A single turn carries every row of the set below to another of its rows. Some are shown first; where does it send the rows asked next?
Regut: [ -5 -18  14  17  32 -12 -10 -10  -1   8  17 -28 -11]
kare: [-26 -18   6  20   8  37 -16  -8  30  20  20 -37  -8]
lebep: [-30  14   7  11 -12 -13 -15 -15 -21  30  -4  -3   7]
Ropen: [  3 -14  20  22   3  24 -24 -33  -1  10   5 -18 -21]
gaf: [-11  21  -6  22  12   8  -2 -11 -19  30  -8 -13   4]
Kufu: [ 10 -30  -4  22   2   2 -16 -10  11  -3  33 -20  -9]
gadi: [-30   1   6  24  -3  34   3  12 -11   2  33  15  13]
fug: [-31   9   6   7  -6   2 -27   0   7   7  49 -35 -47]
kuzel: [-52  -7   6  30   6  23  10  17  19  20  12 -18  -8]
gor: [-17 -23  15  31  30  10  -5 -15   3  17   8 -23 -15]
zage: [ -8   2  -4   8 -33 -29  -8  -8   2   5  36 -12 -10]
tet: [  0   6  11  22   7   8 -20 -30 -22  17  -2 -15 -28]
Kofe: [ -7   9  22 -16 -16   5 -27  22  -7   1  28 -13 -26]
lev: [-52  38 -10  12 -13  20 -10   6 -10   2  35  -5 -13]
bofup: [-47  31   7  16   8  38 -12   0  27   8  17 -19 -11]
danof: [ -9   9 -27  35  10  18  13   8   9  19  30 -29  -3]
Davun: [-36 -18  12  35  11  20 -24 -23   9  28   5 -16   2]
Sukel: [-15  26  15  -9 -34   3 -18   7 -13   1  16  -4   6]
Boz: [-17  11   4 -10   0 -30   1   9  10  12  28 -28 -20]
bulen: [-20   2  12  20 -38  46  -7  -1  21   4  20 -19 -12]
Tir: [-35  16  20  14 -18  28   3   0  16   3   5 -14  23]
Zer: [ 22 -15  -2  19 -18  21  -9  -2  15   1  24 -15 -17]
Mopi: [-30  -4  16  14 -15 -18 -10   2 -41   5  25 -16  -7]
gegem: [-14 -11  46  15   8  -6 -25 -13   1   6  17 -15 -23]
tazek: [-43  18  27  30  -9  26 -16 -21  -9  21  -4  -9 -17]
ros: [-19  50 -11   2  -2   4 -11   1  23   6  20 -14 -11]
niri: [  8  -9   7  10  11   6 -35 -29  -5   4  16 -20 -26]
vovev: [  3  30  16   5 -28  13 -21   4  26  11  35 -17 -14]
zeko: [ 18  31  -2  22 -12  28 -15  -5  12  15  17  -9  -8]
rugil: [-13 -24  10   9  -8  18 -27 -16   7   0  36 -34 -39]
kobi: [-42  39   8  -1 -10  15  -2  23   1   1  27  -4  -1]
tekar: [-24  14 -14  -1  -7 -24 -26 -15  -4  17  25 -10 -37]
sefa: [-43  26  -4   8 -29  14   1   9 -14  -2  28  -3   9]
mevo: [-53  13 -12  34 -17  33 -10 -21   3   7  16 -11   4]
vakag: [-21  33  -8   5 -15 -11   6  -4   3   5   7 -13  18]
Debi: [  3 -32   7  26   4  25  -8  -8  22   4  23 -22 -14]
Vog: [-18   3  41   0 -13 -20 -21  13   5   9  20  -6  -8]
Mezo: [-28 -46   7  16   2  -5 -13  -3   1   7  18 -13 -11]
Pavir: [-40 -27 -12   9 -24 -13 -16  -4 -18  11  24 -16 -10]
fured: [-29  25  -7   7  -4   8 -12  30  18   2  50 -14 -20]
zofub: [-33  -5 -11  20  -2  -3 -22  21  -6   4  52 -10 -35]
dopak: [-11  -5  33  26  -9  30 -23 -24  19  16  13 -28   3]
kinim: [-30  26  27  14  13  36   4   5 -17   3  32  -9  -2]
kife: [-30  12  -6   4  -3  54 -11  -2 -18   3  31  -2 -13]
Vil: [-53  17 -15  20  -5  -8  -8  -3 -31  11  28 -15  -8]
bizut: [-12 -15   0  32  31  -2  10   9   6  16  17 -23 -18]
safeg: [-33  31 -36  22 -13  -2  -3 -13   5   5  28 -15  -4]
vaki: [-42   2 -29  21   2   3   2   9  10  24  40 -35 -17]

gaf moves to zeko
tekar moves to zage
Now these:
vaki moves to lebep
dopak moves to kare
Sukel moves to fured
mevo moves to Tir
safeg moves to vakag
Zer moves to bizut
Kufu moves to Regut
Ropen moves to Debi
lev moves to sefa
Vog moves to fug
Kofe moves to zofub
kuzel moves to tazek
kife moves to gadi
rugil moves to Mezo

